[[ 78.0  -6.2]
 [-63.9 -35.7]]
=>
[[-63.9  78.0]
 [-35.7  -6.2]]

[[ -4.0  -4.2  -0.8 -34.4  66.6 -30.4   0.0  -6.4]
 [ -9.5   0.9  -3.6  31.7 -69.4  -7.5 -13.2  18.2]
 [-30.2 -20.9   9.6 -13.4  -9.8  19.2 -14.4 -44.5]
 [ 13.0  10.1  16.5   8.6 -35.0  31.8  27.5  12.0]
 [-11.7   7.6   3.2  30.9 -64.4  10.6   3.8  19.1]
 [  0.9   7.8   2.7 -21.9  28.7 -21.2  11.0  10.8]
 [  4.7  -3.9  -1.3 -32.0  56.6 -12.9   2.7 -14.0]
 [  1.5   3.3  -6.5 -34.3  34.8 -43.1  -3.2  12.9]
 [ 25.1  14.3  16.6   3.4  21.2  44.0  40.2   1.7]]
=>
[[ 25.1   1.5   4.7   0.9 -11.7  13.0 -30.2  -9.5  -4.0]
 [ 14.3   3.3  -3.9   7.8   7.6  10.1 -20.9   0.9  -4.2]
 [ 16.6  -6.5  -1.3   2.7   3.2  16.5   9.6  -3.6  -0.8]
 [  3.4 -34.3 -32.0 -21.9  30.9   8.6 -13.4  31.7 -34.4]
 [ 21.2  34.8  56.6  28.7 -64.4 -35.0  -9.8 -69.4  66.6]
 [ 44.0 -43.1 -12.9 -21.2  10.6  31.8  19.2  -7.5 -30.4]
 [ 40.2  -3.2   2.7  11.0   3.8  27.5 -14.4 -13.2   0.0]
 [  1.7  12.9 -14.0  10.8  19.1  12.0 -44.5  18.2  -6.4]]

[[ 40.0 -53.1]
 [  7.7 -63.0]]
=>
[[  7.7  40.0]
 [-63.0 -53.1]]

[[-39.6  37.1 -19.1  21.9 -40.2 -71.8 -21.8  78.5]
 [ 10.3   8.7 -48.5  32.2 -21.2 -26.8 -19.7 -33.3]
 [ -4.0  46.4  11.9  -1.8 -21.1 -25.2  -8.3   8.8]]
=>
[[ -4.0  10.3 -39.6]
 [ 46.4   8.7  37.1]
 [ 11.9 -48.5 -19.1]
 [ -1.8  32.2  21.9]
 [-21.1 -21.2 -40.2]
 [-25.2 -26.8 -71.8]
 [ -8.3 -19.7 -21.8]
 [  8.8 -33.3  78.5]]

[[ 61.3  20.9 -29.5 -64.4 -66.7 -35.0  14.0  56.7  70.5  48.0   1.5 -45.6
  -70.2 -59.5 -16.8]
 [ 31.1  31.0  -3.6 -34.7 -27.6   9.4  35.0  23.2 -14.6 -37.2 -18.5  18.1
   36.3  14.3 -24.1]
 [ -8.6   9.2  25.4  34.7  37.7  32.7  21.8   6.8 -11.7 -26.2 -34.9 -37.5
  -32.1 -20.1  -3.0]
 [ 10.4  -5.2 -20.7 -29.1 -30.6 -23.1  -9.2   6.7  21.5  29.7  30.2  22.6
    8.0  -8.0 -21.7]
 [ 75.6  39.8 -40.0 -74.5 -24.4  53.7  70.9   7.7 -63.7 -63.4   9.1  70.8
   53.2 -26.0 -74.3]
 [ 36.2  25.5 -45.0  -8.1  48.5 -10.3 -45.3  27.4  34.8 -41.1 -19.1  47.8
    1.7 -48.5  16.9]]
=>
[[ 36.2  75.6  10.4  -8.6  31.1  61.3]
 [ 25.5  39.8  -5.2   9.2  31.0  20.9]
 [-45.0 -40.0 -20.7  25.4  -3.6 -29.5]
 [ -8.1 -74.5 -29.1  34.7 -34.7 -64.4]
 [ 48.5 -24.4 -30.6  37.7 -27.6 -66.7]
 [-10.3  53.7 -23.1  32.7   9.4 -35.0]
 [-45.3  70.9  -9.2  21.8  35.0  14.0]
 [ 27.4   7.7   6.7   6.8  23.2  56.7]
 [ 34.8 -63.7  21.5 -11.7 -14.6  70.5]
 [-41.1 -63.4  29.7 -26.2 -37.2  48.0]
 [-19.1   9.1  30.2 -34.9 -18.5   1.5]
 [ 47.8  70.8  22.6 -37.5  18.1 -45.6]
 [  1.7  53.2   8.0 -32.1  36.3 -70.2]
 [-48.5 -26.0  -8.0 -20.1  14.3 -59.5]
 [ 16.9 -74.3 -21.7  -3.0 -24.1 -16.8]]

[[ 30.3 -47.5   8.9  -7.9  71.6]
 [ 44.9 -60.0  33.8  58.2   0.9]
 [ 15.1 -24.6 -39.0 -17.0 -40.0]
 [ 75.4 -36.0 -50.4  67.5   4.5]
 [ -9.1  58.2 -54.1   8.4  -2.6]]
=>
[[ -9.1  75.4  15.1  44.9  30.3]
 [ 58.2 -36.0 -24.6 -60.0 -47.5]
 [-54.1 -50.4 -39.0  33.8   8.9]
 [  8.4  67.5 -17.0  58.2  -7.9]
 [ -2.6   4.5 -40.0   0.9  71.6]]

[[-11.9 -12.2  17.8 -71.2  -3.8  24.4  -9.8 -35.8 -14.7  11.7  -3.4  21.1
  -11.9 -25.1]
 [-14.9  -8.1 -45.5 -22.0  20.1  -8.3  13.4 -11.8  -6.9   3.3   4.5  10.5
  -11.1  23.0]
 [ -1.6  -1.2  -3.7   3.7  -8.1  19.1 -22.8  17.4  -2.6   9.6  -5.3  11.8
   -0.6 -22.1]]
=>
[[ -1.6 -14.9 -11.9]
 [ -1.2  -8.1 -12.2]
 [ -3.7 -45.5  17.8]
 [  3.7 -22.0 -71.2]
 [ -8.1  20.1  -3.8]
 [ 19.1  -8.3  24.4]
 [-22.8  13.4  -9.8]
 [ 17.4 -11.8 -35.8]
 [ -2.6  -6.9 -14.7]
 [  9.6   3.3  11.7]
 [ -5.3   4.5  -3.4]
 [ 11.8  10.5  21.1]
 [ -0.6 -11.1 -11.9]
 [-22.1  23.0 -25.1]]
